Where one turn sends some rows of the set: a few examples, then the rows asked:
G: [ 0.27 -0.97 -0.18  0.26  0.43  0.21 -0.10  1.14  2.56  2.44  0.07 -0.61
  0.99 -1.21 -0.19 -1.11  3.82 -0.96  0.57 -0.43 -1.56]
M: [ 0.80  1.66 -0.86 -0.74  2.89  1.09 -2.32 -0.62  0.90  0.03 -1.86 -1.58
 -1.33 -1.70  0.71 -1.29 -0.02  0.70 -2.02 -0.85 -2.28]
L: [ 2.22  0.57 -1.88  1.04  2.77  0.70 -1.95  0.43  1.78  0.16 -2.81 -2.80
 -0.70 -0.51 -0.79 -0.06  0.08 -0.73 -1.16 -0.04 -1.63]
W: [ 0.84  0.41 -2.25 -0.67 -0.70  0.60  0.13 -0.25 -0.40  2.99  0.56  0.28
 -2.39 -0.48  0.75  1.15  0.49  0.18 -0.62 -1.78  0.77]
H: [-1.11 -0.90 -0.90  0.38  0.57 -0.21 -0.50  0.23  1.72  2.10  1.00  1.18
 -0.20 -1.15 -2.38  1.75 -0.19  1.17 -1.10  1.61 -1.25]
A: [ 0.60  0.72 -2.89  1.13  0.80 -1.52  0.59  0.65  0.35  3.64 -1.17 -0.73
 -3.16  0.32  1.01  1.64 -1.03  0.40 -0.58 -0.82  0.29]
S: [ 0.34  2.66 -1.32 -0.09  2.85 -0.43 -1.47  1.08  2.76  0.93 -2.28 -3.22
 -1.01 -0.37  0.14 -0.10 -1.51  0.07 -1.40  0.22 -2.80]
J: [-0.16  1.28  0.55 -0.66  0.02 -0.72  0.63  1.53  3.15  2.11 -0.24 -1.53
  0.82 -2.86  0.96 -2.45  0.42 -1.14  1.33 -1.45 -1.38]
P: [ 0.70  0.99 -0.41  0.38  2.41  0.56  1.61 -0.44  2.54  3.96 -2.92 -0.21
 -0.87 -3.19  0.07 -1.15 -0.25  1.10 -1.25  0.06  2.20]
X: [ 0.18  1.02  0.81 -0.94  3.29 -0.53 -0.92  0.57  0.97  0.11 -2.48 -2.13
  0.30 -1.01  0.23 -0.88  1.51 -0.63 -2.37  0.79 -1.19]
T: [ 1.18 -0.50 -2.22  1.07 -0.68  0.98 -0.76  0.05  2.03  1.43 -0.02 -0.75
  1.04 -1.05 -2.11  1.20 -2.11  0.14 -2.71  1.36 -0.11]
E: [ 0.77  1.08 -0.91 -0.02  0.74 -2.67  0.74  1.31 -0.41  1.42 -1.67 -1.59
 -1.97 -0.52  2.08  0.16 -1.65 -1.21 -0.78 -1.11  0.63]
B: [-1.03  2.48 -0.99 -0.23  1.77  0.38  1.30  0.06  3.51  5.20 -1.25 -0.03
 -1.58 -2.37 -0.04 -0.63 -0.87  2.02 -0.90  0.05  0.17]
Q: [-1.11  0.62 -0.29  1.01  2.48 -1.73  1.66  1.00  2.81  4.20 -2.51 -0.56
 -0.20 -0.93  0.00 -0.09 -0.17  1.06 -2.67  2.11  0.41]
N: [ 0.90 -1.00  0.08  1.08  0.35 -0.60  0.81  0.98  2.62  2.18 -0.54 -0.23
  0.29 -3.30 -0.40 -1.73  0.41 -1.24  2.38 -1.15  0.30]
Y: [ 0.01  1.21 -1.98 -0.68 -1.45  1.61 -1.14  0.28  2.49  1.97  1.62 -0.91
  0.89 -1.02 -1.35  0.63 -1.03  0.42 -2.01  0.38 -1.90]
C: [ 0.17  1.43 -1.22  1.12  0.70 -0.46  1.54  0.29  3.27  4.78 -2.16 -0.76
  0.45 -1.94  1.63 -2.21 -0.67  1.39 -3.06  0.20  0.40]
K: [-0.51 -0.05 -1.37  0.56 -0.30 -0.69 -1.11  0.11  1.41  0.66  1.04  0.39
  0.02 -2.15 -1.21  0.52 -3.30  1.16 -1.41  0.76 -1.87]
U: [ 1.66  0.56 -1.42 -0.69 -1.24 -0.60  0.54  0.90 -0.31  1.82 -0.40 -1.70
 -0.47 -0.08  2.21 -0.36  0.60 -1.69 -1.44 -1.73  0.62]
D: [ 0.59 -0.48 -1.58  1.85  0.16 -0.35  0.09  1.38  3.35  3.28 -0.33 -0.62
 -0.08 -1.72  0.72 -2.12  1.47 -0.10  1.62 -1.67 -2.28]

J turns into S
Q turns into H
Where do these go?
T turns into N
C turns into K
W turns into U

